(in the rows, 128 means zero)
A single turn carries every row of the set below to another of its rows. Some are shown first; where does it send the rows asked next?
q_490: [149 151 165 127  99 156 154 136 110 131 143 130 161 117 134 102 127 164
 104 110]
q_794: [180 133 147 150 121 151 123 109 118 139 137  93 155 112 119 121 145 152
 105 131]
q_620: [138 142 137 105 123 105  84 113 107 113 157 130 153 129 122 125 142 144
 120 110]
q_199: [116 131 123  88 127 131 118 122 106 172 113 137 133 121 143 121 135 139
 118 115]
q_219: [148 127 156 108 129 112 133 110 118 174 123  86 137 120 137 133 107 152
 119 114]
q_807: [163 107 141 126  98 151 108 140 129 159 125 125 140 115 114 113 145 145
  73 137]
q_743: [135  91 141 137 114 118 127 130 103 144 136 112 149 127 156 101 134 116
  82 112]
q_583: [107 111 152 111 120 128 122  99 119 164 122 100 121 129 122 122 124 128
 125 128]
q_228: [109 139 143 106 110 160 155 128 102 142 148 124 136 115 139 107 121 145
 133 124]
q_368: [145 143 134 118 139 127 121 118 116 157 142 141 125 143 144 131 134 176
 122 140]
q_748: [124 131 144  95 101 137 106 132 125 116 146 123 146  84 127 137  95 135
 112 128]
q_183: [176 148 146 108 103 139 140 124 110 130 114 103 141 127 133 103 123 161
  93 127]
q_403: [117 141 155  95 108 113 106 129 120 146 160 138 173 120 110 113 101 160
 101 118]
q_533: [160 116 164 114 126 158 123 112 131 147 135 115 173 123  88 103 137 151
 115  99]
q_892: [153  94 163 126 150 125 130 111 138 148 127 112 164 117 138 127  92 144
 105 106]
q_894: [151  77 159 130 125 146 130 131 130 107 148 124 132 125 140 119 118 129
 107 115]
q_181: [134 103 148 116 113 156  90 137 117 146 156 163 150 113 112 128 124 140
  84 131]
q_115: [125  90 123 133 138 135 117 122 150 115 148 143 162 109 133 121 127 145
 115 118]
q_349: [133 101 116 111 140 117 100 109 130 112 135 113 145 127 130 109 141 124
 123 123]
q_395: [156 132 163 111 120 140  98 146  96 154 174 146 169 112 125 125 124 146
  99 106]

q_395 turns into q_183
q_219 turns into q_349
Now find these:
q_892 turns into q_620
q_368 turns into q_743
q_199 turns into q_894

A single turn carries every row of the set below to another of its rows. Some are shown first; where does it send the rows asked next?
q_811: [141 154 108 138 117 133 122 135 143 133 141 117 143 120 119 107 160 138
  83]
q_174: [142 133 127 124  95 122 114 138 128 139 129 116 136 115 123 116 171 145
  76]
q_769: [136 161 120 126 111 132 114 140 135 137 144 116 134 134 110 109 154 153
  61]
q_895: [ 84 169 166 125  90 122 102 138 136 141 169 121 155 122 146 138 163 121
 107]
q_568: [105 127 147 116 125 134  90 116 126 166 168 114 139 153 105 148 117 135
 126]
q_243: [ 87 155 151 108 109 119 103 141 161 128 163 134 150  96 101 170 138 140
 118]
q_903: [109 129 135 113 111 138 105 136 125  89 149  97 128 143 113 132 167 147
  90]
q_940: [117 145 167 120  96 118 100 141 127 188 162 133 140 119 124 158 140 141
  94]
q_191: [117 128 110 112 124 121 131 141 135 123 141 112 132 104  95 145 141 165
 100]
q_313: [120 150 155 138 138 138 133 143 118  99 137 114 139 136 117 136 155 143
 100]
q_646: [112 159 120 129 103 135  85 126 183 144 169 138 157 121 109 133 145 122
 115]
q_952: [130 133 142 130 140 140 116 140 118  98 144 103 129 130 115 139 164 132
  92]
q_275: [101 138 153 128 134 136 102 127 120 165 179 113 138 155 119 156 126 132
 124]
q_176: [131 114 125 114 118 134 138 129 120 136 152 100 143 115 104 133 141 159
 113]
q_450: [113 124 114 122 113 123 131 136 132 130 130 120 136 133  97 137 134 174
 113]
q_705: [ 81 147 144 111 104 119  95 149 158 123 171 130 139 106 114 181 148 139
 118]
q_821: [115 139 146 135 132 140  63 132 153 127 156 131 128 151 111 157 150 112
 108]
q_24: [ 81 146 151 116 110 128 103 143 144 119 163 125 134 102 107 190 144 135
 110]
q_143: [102 155 106 133 104 132  90 132 177 155 175 136 149 129 114 143 141 133
 120]
q_296: [118 150 138 146 118 143  67 135 149 138 151 132 122 141 119 161 162 109
  87]
q_930: [118 140 152 121  94 124 101 135 128 190 152 133 132 113 112 163 136 141
  87]
q_484: [100 142 133 122 121 127 123 137 117  95 139  96 133 128 126 124 167 137
  99]
q_730: [ 85 175 158 135  91 131 106 128 131 143 161 117 151 124 145 130 161 112
  99]
q_483: [103 152 105 134  97 140 103 121 171 160 170 132 155 117 111 139 138 131
 119]
q_847: [ 90 135 144 131 128 147 105 117 118 151 174 105 138 151 114 157 126 127
 127]
q_615: [115 151 167 119  99 114  91 133 125 185 145 134 139 128 119 142 138 135
  88]
q_818: [ 78 176 176 115 104 119 103 133 129 134 161 118 153 124 132 135 150 121
 104]
q_9: [136 128 134 105 112 143 137 136 133 127 167 106 147 109  93 138 141 166
  98]
q_763: [117 150 139 142 131 136  66 140 149 144 162 133 124 153 121 160 152 115
  97]
q_506: [144 134 133 134  90 136 118 138 144 127 128 129 151 125 122 115 171 146
  95]

q_730 turns into q_930
q_646 turns into q_243
Now find these:
q_313 turns into q_769
q_940 turns into q_275
q_176 turns into q_952

